Each row is where one point has got to under a steady rotation. How many ticks took it there?
The counts run from 0 to 297.
[156  74 139 143 120  75 184 141 110 167  97 121 139 148  84 167  85  98
 117 105 140 108 143 130 138 182 124 128 123 125 147 123  82 148 119 132
 157 122 130 137 121 141 119 162 115 132 116 147  78 181  81 115 131 120
  96  89 129 113 101 133 156  94 116 148 102 180 111 103 135 118 108 122
 121 197 147 155 116 118] : 131
[111  72 133 123 127  39 168 130 145 144 107 125 162 132 104 119 108 102
 142 100 116 120 147 137 134 201 143 130 117 105 124 107  71 125 110 136
 126  89 156 162 158 154  91 168 103 142 138 147  91 171  85 136  95 117
 163 129 135 108  86 127 146 101  99 160 123 149 126 124 126 130 127 116
 137 163 143 146 131  98] : 154
[164  74 151 161 130  83 171 146 132 167  95 143 141 172 131 140 127 111
 117  98  97 117 154 127 136 169 124 136 126 146 134 106  86 147  83 122
 151 148 115 140 153 166  78 157 100 139 124 141 102 147  85 128 130 128
 119  85 121  99 102 116 182  95 106 152 110 160 144 139 142 110 128  79
 130 183 142 147 137 102] : 80
[147 123 138 120 139  56 176 161 132 146 128 159 128 155 134 125 104 112
 136 122 121 150 115 122 135 185 105 168 132 131 132  95  80 137  85 136
 157 139 121 144 165 165 132 135  86 133 153 149  91 151  94 159 118 122
 140 109 130  74 111 134 141 103 133 156  84 163 152  85 118 101 130 104
 152 178 180 131 127 116] : 61
[153 132 160 130 151  53 154 124 146 148 120 150 161 125 110 149  94 105
 102 135 156 152 122  95 122 179 139 139 119 128 138 115  85 134  97 111
 138 115 123 148 117 150 120 145  99 144 168 157  85 152  75 139 128 131
 151 125 121  83  67 131 132 129 126 144 113 180 143  75  92 130 118 169
 139 164 160 149 132 134] : 224
[155  91 155 128 153  54 174 143 130 129 128 197 163 140 118 111 108 115
 128 114 106 151 104 114 115 186 116 145 133 109 137 108  98 130 108 143
 141  90 131 175 148 162 104 136  93 153 112 128 105 162 103 119 131 132
 152 114 140 112 100 137 151 120 132 168  86 153 143 113 106  97 124 113
 142 187 149 136 142  82] : 100
[154 118 162 125 156  80 174 156 132 158 116 147 150 148 129 117 103 122
  96  87 126 162 147 112 114 182 133 152 124 116 126 113  81 134  85  94
 120 105 137 128 133 147  85 156  97 170 116 128 110 155  78 109 146 146
 130  92 135 104  93 134 159 139 135 172 117 176 160 121 119 112 121  95
 128 173 135 184 145 106] : 255
[163  98 168 143 154  40 156 128 134 126 122 190 163 138 123 149 105 115
 119 134 114 135 126 106 101 175 101 147 131 133 142 112 117 121 115 158
 138 106  96 179 145 157 114 143  79 136 121 142  92 162 106 125 149 121
 164 114 134 106  98 134 149 128 110 160  82 155 118 102 108 105 126 144
 144 188 154 136 154 106] : 106
[127  74 125 142 135  53 166 149 143 111 129 157 148 164 117 156 119 105
 126 129 106 133 125 133 134 182 107 166 126 160 131 121  86 126 104 156
 150 140 111 166 144 180 124 138  99 132 155 151 103 157  92 143 113 103
 143 120 126 103  94 137 151  81 109 147  82 152 114 118 108 106 119 114
 166 189 162 119 117 122] : 117
[118  85 164 131 149  45 158 143 138 124 128 136 159 138 105 146 110 114
  82 127 149 135 114 146 128 178 116 148 103 139 131 131  99 122  98 138
 105 103 124 149 125 158  94 167 116 152 149 172 110 165  60 111 116 130
 140 128 145  99  72 147 152 129 121 172 137 184 121 123  93 151 105 139
 122 159 132 137 145 128] : 207
[146 103 137 133 139  68 170 135 119 153 149 169 149 142  96 116 126 100
  96 113 127 133 123 139 112 177 113 131  98 128 128 125  86 143  82 124
 118 118  91 151 145 138  86 143  73 109 157 162  98 163  49 127 138 153
 109 131 107 111  94 131 157 139 139 146 118 173 156 116  98 110 109 107
 113 169 147 154 168 139] : 31
[134 100 148 125 137  83 181 171 122 156 110 109 134 156 113 119 105 116
  99  81 128 150 147 135 140 180 132 160 117 118 116 114  73 143  73 108
 123 102 129 121 113 145  85 159 108 156 147 150  95 157  61 133 132 140
 110 107 124 115 101 139 163 135 147 158 129 167 149 116 132 118 103  79
 129 167 151 176 135 101] : 249
[148 107 143 122 121  53 185 135 130 144 123 142 128 149 141 122 112 104
 144 114 125 124 114 116 137 188 104 160 121 135 133 103  93 134  86 142
 137 148 151 137 163 161 115 157  99 134 143 169  83 178  78 162 110 134
 143 100 130  69 110 127 151  94 116 147 112 169 151 102 111 126 148 118
 154 166 171 119 124 144] : 58
[108 105 154 114 147  44 172 148 146 125 132 136 150 136 120 122 105 120
 105 131 152 157 100 132 132 193 113 162 114 133 129 112  81 122 101 131
 122 102 149 150 145 166 114 154 124 162 157 155 112 156  69 124 100 125
 157 132 146  90  77 150 138 120 138 175 124 180 136 106  92 142 120 124
 139 150 139 135 121 121] : 213
[164 110 188 128 155  49 157 150 130 143 116 177 143 144 132 130 115 114
  97 138 147 136 116 116 112 162  87 153 120 139 123 104 115 133  97 162
 126 130  89 156 147 178  97 147  87 150 135 180 112 145  78 134 141 127
 149 107 146  75 100 147 159 140 125 160 108 177 141 114 108 127 135 143
 140 171 148 139 149 123] : 49
[138 115 151 158 141  76 153 141 163 143 120 140 162 169 131 159 124 112
  85 116 119 144 128 111 140 171 142 150 117 168 126 113  64 135  79  96
 145 164 119 130 137 164  98 139  99 141 183 140 101 125  74 129 117 129
 137 110 112  78  64 110 149  97 110 142 114 173 147 111  93 127 120 114
 147 160 146 142 124 131] : 235
[171 125 146 127 145  65 163 152 125 171 108 157 139 148 115 138 105  97
 129 124 122 142 144 111 120 172 130 144 130 132 134  93  80 147  93 127
 163 134  91 146 148 149 125 124  72 117 153 133  84 146  88 151 140 125
 129 111 117  84 109 132 137 119 124 128  82 161 147  81 131  86 115 124
 140 187 179 161 136 124] : 67
[121  91 142 106 139  43 155 146 150 161 104 129 180 139 121 120 104 111
 139 104 115 145 159 115 113 201 148 134 133 109 123 104  77 136 116 125
 134 100 130 168 155 168 106 154 102 149 123 125 103 168  96 121 110 104
 176 111 144 103  83 127 135 114  97 156 108 163 117 125 135 121 127 129
 140 180 128 157 118  99] : 159
[118  77 140 121 149  37 152 152 149 137 120 140 168 130 108 118 111 117
 123 113 118 154 130 132 124 191 143 141 121 115 123 110  71 129 114 142
 138  87 127 175 148 187 104 147 105 149 151 134 109 148  90 125 103 105
 172 138 142 105  72 140 141 112 109 172 105 151 121 115 126 117 112 123
 149 179 136 141 121  75] : 157
[157 125 185 128 171  59 155 149 132 145 112 166 149 139 133 128 102 121
  78 106 129 151 134 109 105 172 119 154 124 121 126 106 109 126  80 116
 112  97 109 141 133 129  82 159  89 155 121 151  97 154  82 115 162 155
 148 101 141 103  93 138 167 162 123 170 122 157 145 106 112 123 120 114
 114 170 141 180 164 106] : 260
[144 143 143 101 143  50 169 161 142 136 130 157 142 161 137 123 100 113
 112 122 128 160 157 113  97 189 117 173 124 141 119 107  96 132  82 139
 130 128  95 163 151 166 111 130  71 132 149 149 110 174  76 149 145 123
 154 120 112  93  94 142 125 130 111 136 105 161 138 117 108 103 129 110
 139 175 163 167 131 137] : 277
[140 115 146 119 131  51 188 155 130 138 119 132 116 152 143 126  97 103
 136 116 127 129 131 113 140 185  94 172 123 139 136  96 101 128  87 145
 135 138 135 135 161 160 114 156 104 142 140 172  77 172  79 164 121 125
 143 100 134  76 122 131 152 105 117 153 112 165 141  92 133 123 145 120
 148 164 170 137 129 136] : 57
[170 117 141 147 132  85 197 148 125 153 119 144 142 163 132 148  90 111
 110  95 141 136 141 100 129 174 112 152 128 149 142 118  94 144  89 124
 149 166 143 118 134 162 106 145 105 152 124 156 111 171  74 140 141 126
 106  75 108  78 100 125 165  91 123 144 109 178 144 128 118 124 133 111
 144 186 148 154 106 134] : 290
[152  78 144 154 150  78 181 149 123 162  94 136 148 153 104 162  93 111
 124 104 122 122 134 134 133 175 117 133 128 134 142 114  84 136 114 116
 160 125 135 130 147 150 111 162 120 146 106 129  93 162 100 108 123 128
 111  75 137 102 103 136 167  91 114 174  98 164 121  98 139 125 107  96
 120 201 144 152 120  90] : 136
[162 130 141 114 130  70 189 166 129 141 122 138 135 151 116 142  81 103
 111 114 149 149 163  99 109 178 111 167 119 135 127 113 103 136  90 141
 136 129 102 145 116 157 108 136  91 135 141 170 101 181  69 159 153 118
 127 109 109  94 100 137 141 129 114 129 108 163 123 114 120 105 119 141
 142 179 174 175 123 142] : 283
[147 137 162 122 159  46 151 137 147 139 119 144 152 122 115 160  80 105
 102 130 149 150 123  97 124 175 127 149 124 137 134 111  79 133  98 119
 139 112 114 142 111 137 127 147  98 151 167 157  81 147  79 145 130 123
 152 124 118  88  73 133 134 132 120 144 105 164 134  71 108 124 109 166
 140 169 169 158 125 123] : 225
[145 141 152 105 141  47 161 122 146 162 119 136 160 136 130 145  85 106
 117 123 155 144 150  87 103 195 143 138 119 121 131 104  87 140 110 107
 124 121 136 139 139 138 120 152  98 147 147 145  83 179  73 132 127 135
 151 102 134  81  73 131 124 120 110 147 114 185 142  83 104 131 125 164
 126 161 146 160 132 146] : 222
[158  70 169 132 123  71 155 146 108 159 114 147 150 163 116 123 158 109
 107 117 107 112 135 147 136 177 132 134 111 120 125 111 101 148  90 148
 137 119  98 151 155 161  71 161  83 126 131 155  86 162  68 102 140 142
 127 115 149 113 104 130 178 124 118 145 115 184 148 140 108 104 125  94
 122 174 137 130 161 124] : 87
[119 119 135 105 132  48 173 167 147 131 126 109 140 150 141 112  99 122
 114  99 127 151 154 106 126 190 131 173 129 124 113 109  94 135  70 129
 107 125 140 136 136 165  95 157  98 161 167 163 101 171  71 159 119 121
 166 114 120  88  93 122 138 130 120 145 126 159 135 120 139 122 122 123
 155 175 162 160 123 130] : 0
[149  76 166 126 119  61 169 166  98 151 112 133 139 148 113 126 127 106
 113 107 111 126 138 152 133 175 118 152 119 114 122 105 100 135  86 154
 127  88  93 158 140 148  87 167  88 134 118 158  75 172  76 128 134 134
 128 117 148 122 128 141 172 143 127 158 111 166 127 116 133  97 119  85
 125 176 147 147 164 112] : 90
[173 113 176 125 148  58 175 148 131 155 117 168 150 155 137 117 101 117
 118 113 136 138 146 106  97 163  99 139 123 135 122 107 116 141  97 148
 127 141 115 145 166 177  76 148  94 156 108 162 118 166  74 129 144 135
 147  90 136  77  98 134 161 123 101 158 115 184 141 142 129 134 145 137
 123 172 124 159 133 131] : 46
[139  97 152 141 152  62 164 133 149 153 114 149 171 159 113 150 101 114
  87 100 125 141 169 122  99 174 136 128 115 147 125 130  85 132 108 105
 120 120 118 144 149 151  84 153 116 147 122 128 127 156  73  84 131 135
 130  94 129 118  64 137 150 116 104 173 124 170 114 136 118 145 107 120
 102 177 104 181 134 113] : 199
[135 119 148 157 140  72 155 130 162 147 115 131 157 158 135 164 114 107
  92 104 119 132 144 106 135 174 144 141 120 164 131 108  72 133  82  98
 137 168 136 124 142 163  88 152 102 144 163 145  93 144  73 137 113 129
 138 102 112  74  66 108 149  90 101 144 117 173 152 113 110 138 117 115
 140 164 147 148 121 139] : 234
[114  70 152 140 144  41 148 118 133 150 118 143 164 119  86 139 127 102
 118 119 123 111 116 150 147 194 137 128 103 118 133 116  84 128 111 136
 133  84 123 165 148 146  96 173 104 125 155 160  78 156  84 130  95 131
 154 143 136  99  83 137 155 111 109 164 121 158 128 109 107 131 113 116
 125 168 142 123 154 107] : 150
[173 111 154 151 134  89 184 140 134 148 127 149 151 163 125 150 109 111
 110 116 138 132 122 104 132 168 113 148 114 150 142 117  93 152  87 126
 152 176 131 122 131 164  98 134  98 152 124 155 109 157  69 131 137 134
 107  90 109  80  86 126 165  83 123 143 100 190 156 124  94 121 131 108
 143 178 148 143 108 139] : 291
[107  75 133 123 146  33 165 139 148 147 105 122 152 128 105 129 101 109
 133  99 118 124 151 145 134 198 137 137 122 114 116 104  79 117 111 130
 125  83 134 161 161 150 100 172 115 141 138 152  89 170  92 130  99 114
 160 128 136 106  92 134 152 113 105 173 122 146 115 118 145 131 115 105
 135 172 145 153 135  93] : 153
[136  72 166 154 150  56 147 120 123 165 110 145 170 143 109 150 125 108
 112 126 120 105 133 137 127 178 135 121 114 143 142 119  92 133 112 113
 139 119 118 137 184 134  96 173  94 121 117 131  80 157  96  87 116 145
 135  94 153  94  90 133 164 100  97 168 111 174 130 105 112 137 118 108
 105 180 125 139 153 117] : 143
